Each named move below is a turn or a mirror, shown by a few rows before and after it. Which moves, in which order, take the first row of each later pair to the second? The first pair is answered.
zele:
[ 21.4  -6.1   8.0 -17.0  -0.5 -21.0 -25.9  31.6  37.6   1.9   9.4  17.3
 -34.1 -37.4  -6.3   0.8  20.9] |-> [ -5.8   9.8  25.8  -9.9  18.0 -13.8 -60.0   7.8  37.0   1.7  -9.5   7.6
  15.2  -8.1  -6.0  10.0  28.2]
[ -4.6   8.3  18.2  -2.4 -26.8  -1.5   0.4  -9.3  16.5 -11.8 -19.1  22.2
   3.5  -2.2  16.2   1.9  -1.7] |-> [ -0.5   6.8  16.4  -3.3 -31.0  -2.0   5.4  -5.1  16.3 -11.8 -16.9  24.6
  -3.8  -6.6  15.9   0.4  -2.5]
[ 26.2  23.6 -13.8  18.6   8.5  38.1 -32.5  26.9 -12.1   4.5 -11.4 -58.6
 -40.8 -12.4 -19.7 -29.9  18.8] |-> [ 16.0  28.6  -8.1  20.3  14.5  41.4 -44.5  18.8 -12.8   4.5 -17.7 -62.5
 -24.1  -2.7 -20.2 -26.4  21.0]
[ -7.6 -20.4 -10.5  -8.7  -6.8  -9.6  -1.6  -4.6 -18.0  12.2   2.8  -4.2
   4.3  -3.3   4.2  21.0 -17.0] |-> [ -9.9 -19.7  -8.9  -7.6  -5.6  -9.5  -3.2  -6.4 -19.0  11.7   2.2  -4.1
   6.4  -2.3   4.1  22.1 -16.8]
Laz:
[ 16.1   0.0 -44.0 -11.4  -8.3  -2.0   3.6 -17.9   5.6  -9.2   3.1  12.9
 -34.2  21.8 -18.3  -4.3  -5.1] |-> [  0.3  -3.6 -18.8 -19.3 -29.5  -9.9   9.3 -25.4  17.0 -17.9  -4.2  31.2
 -11.5  19.6 -11.9   3.8 -16.2]
[ 17.6  18.3   8.3   6.3  12.7  10.1 -21.1 -12.8  20.0  -2.9 -20.2   4.9
  -5.9   2.4 -44.9 -17.0  26.1] |-> [  8.0  16.5  23.0   1.7  -0.7   4.6 -16.6 -17.4  26.7  -8.2 -24.7  15.9
   8.2   1.5 -40.5 -11.1  19.9]
[-11.9 -42.6 -12.7 -32.0 -19.0  21.1  23.2  -3.9   7.1   2.3   2.4   6.3
 -19.6 -46.5   3.5  12.3  -9.1] |-> [ -4.4 -40.9 -26.1 -27.8 -10.0  24.6  18.8   0.1   2.2   5.7   6.5  -3.2
 -29.9 -47.1  -0.5   8.1  -3.6]
kat:
[ -6.2 -34.3 -29.4  25.3  -0.2  25.6   0.8  10.3  -4.6 -14.3  25.0 -19.5
  41.5  -7.4 -19.0  14.1 -25.4] |-> [  2.1 -32.1 -24.1  25.9  -2.8  32.5  10.0  15.8  -2.6 -20.4  25.1 -14.6
  39.5  -3.0 -23.7   4.0 -25.1]
[ 20.4  28.9  -0.4   9.4  19.3  19.3 -11.7  -3.3  10.9 -11.0  -0.3 -12.8
  -1.9  22.0 -11.2 -25.0  26.2] |-> [ 34.8  19.9  -6.1   0.6   1.2   9.0  10.1   8.7  17.8 -12.7  10.3  -0.7
 -29.7  -2.1  -6.6 -27.1  22.1]
[-36.1  18.8  10.3  12.4   4.2 -15.4 -45.9 -14.4 -14.4   6.7 -10.0 -14.0
  23.4  27.9  -4.7  31.0  -0.2] |-> [ -2.7  29.0  35.0  18.2  -5.7  13.3 -12.9   5.7  -6.7 -18.7 -12.8   7.0
  20.0  51.5 -23.5 -15.2  -2.6]
Pairs:
Between the rows of a pair lie two moves.
[  1.9 -26.2  -5.6 -39.1  -4.7 -21.8   8.1 -14.4  -2.7  -7.0   7.3 -15.9
   6.3 -37.1   8.2  17.0   4.5] |-> [ -6.4 -15.6  -5.3 -31.7  15.2 -13.8 -15.9 -24.9  -7.9  -4.3  -0.7 -30.3
  25.3 -18.3   4.5  19.3  14.3]
Laz zele
[  2.3 -11.7 -17.1  -1.5   9.1  19.1   1.4 -11.1 -39.8  -5.8   4.4   8.8
  16.8   2.7   2.1  -2.5 -22.1] |-> [  9.8 -15.0 -19.0  -5.2   0.0  14.7  12.6  -3.9 -36.1  -6.8   9.3  14.5
   3.6  -8.5   3.9  -5.5 -23.8]
kat kat
[ 18.5  13.5  26.3 -11.2 -24.1  23.3  26.0  10.1  -1.3 -16.4 -26.9  32.2
  28.8  34.9 -27.6 -18.0   9.4] |-> [-10.2 -13.5 -16.3 -33.3 -36.3 -32.2   8.5  -2.9  -5.2  18.5  -8.5  17.6
  -7.4 -33.6   7.2  48.9   7.1]
kat kat
[ 18.8  17.1  13.6   7.3  -3.6  13.7  17.2   5.4   0.5 -27.3  -3.9  14.8
  -6.4  13.0   3.4 -24.3   9.4] |-> [ 17.0   7.9   5.1  -2.1 -16.6  -4.5  23.5   7.3   4.6 -21.6   3.6  18.2
 -24.0 -13.7  14.2  -9.9   8.2]
zele kat
[  6.5  20.9  -3.0   2.6   1.8  21.3  -7.1   3.1   2.7 -15.5  -6.2  -1.6
  -0.6  17.3 -13.9 -16.6   7.3] |-> [ -3.4  23.7   2.7  -1.7   0.5  16.1 -15.5  -4.2   6.9 -14.1 -10.7  -0.2
  11.3  17.4  -8.5  -7.9   8.8]
kat zele
[ -7.2  -0.4 -38.4   8.3  -1.0   9.0 -21.6 -14.0   2.3   6.1  -2.6  -8.0
  -5.2 -12.7  -3.6  28.4   6.7] |-> [ 18.2  -2.0 -40.0  11.5  -6.2  21.4   4.2   4.4   1.7  -2.4   4.0   0.1
 -24.2 -10.5 -14.5   2.1   3.9]
kat zele
[ 12.9 -30.9   8.1  -9.1 -41.6   1.2  36.7  48.5 -20.0 -10.4  35.2  13.5
  -3.0 -29.1  -3.5  17.6   4.1] |-> [-32.1 -17.6   6.8   5.9   0.2   7.2 -26.2  12.1 -38.0   5.5  16.3 -22.5
  56.6   9.0  -3.7  44.1  12.2]
kat kat
[  3.1  29.2  16.1   5.9  18.5  20.7 -29.9 -10.2   1.2 -10.0 -11.4 -14.4
  32.2  29.7  -6.3 -10.3  20.8] |-> [ 15.7  -3.6 -31.6  -9.5  -2.8 -14.3  -6.6   8.1  -4.9  11.7  19.5 -16.1
 -38.1 -35.6  10.7  15.1  12.1]
zele kat
[ 23.3 -11.5 -41.4  32.6  25.0  32.2 -16.8  13.3 -45.9  -6.7  11.4 -27.6
 -18.1  24.4 -15.5 -23.5 -21.8] |-> [ 36.6 -12.5 -35.1  29.9  12.2  34.6   1.6  22.2 -39.0 -15.2  14.0 -14.7
 -29.1  17.6 -17.4 -35.2 -23.5]
zele kat
[  0.3   6.7  -0.8  -3.5  -4.2 -24.1 -14.0 -14.3  12.0   5.4  -0.5  -1.6
 -15.0 -24.7  17.7  24.0  14.1] |-> [ 10.8  23.7  23.9  11.6   8.1   8.5 -12.7 -10.7  11.7 -12.2 -14.0   3.3
  12.7  20.1  -1.7  -9.8  17.5]
kat kat
[ 30.5 -12.4  -0.2   7.9   7.1  18.1  10.0  21.2 -10.1  -6.9  -9.8   8.8
  16.7  14.7  -7.1 -42.6 -18.3] |-> [ 25.0 -29.0  -6.7  -8.7 -17.9  -7.8  22.9  23.9  -1.7  -0.9  -1.1  19.4
  -4.9 -23.9   8.7 -20.7 -25.7]
Laz kat
[-11.3 -27.2 -17.6  22.7  10.9   9.9  10.3  14.0 -37.2   0.4  -0.7  -1.9
  24.5  38.8 -13.2  -7.5 -41.3] |-> [-11.3 -23.0  -5.8  21.7   7.1  11.5  13.3  13.0 -31.8  -4.9  -4.9   4.3
  31.8  43.2 -14.2 -11.4 -40.4]
kat zele
[ 15.2 -14.0   5.1  -3.5 -15.3   2.8  24.1  15.4   2.0  -4.9   0.7  15.2
 -13.2  -3.4  -7.3 -11.2 -14.4] |-> [-21.7 -10.5   3.3  -3.8   0.3 -10.0 -16.5 -12.1  -1.5  10.0  -9.1  -4.5
  20.0   0.6   5.7  23.2  -9.2]
kat zele
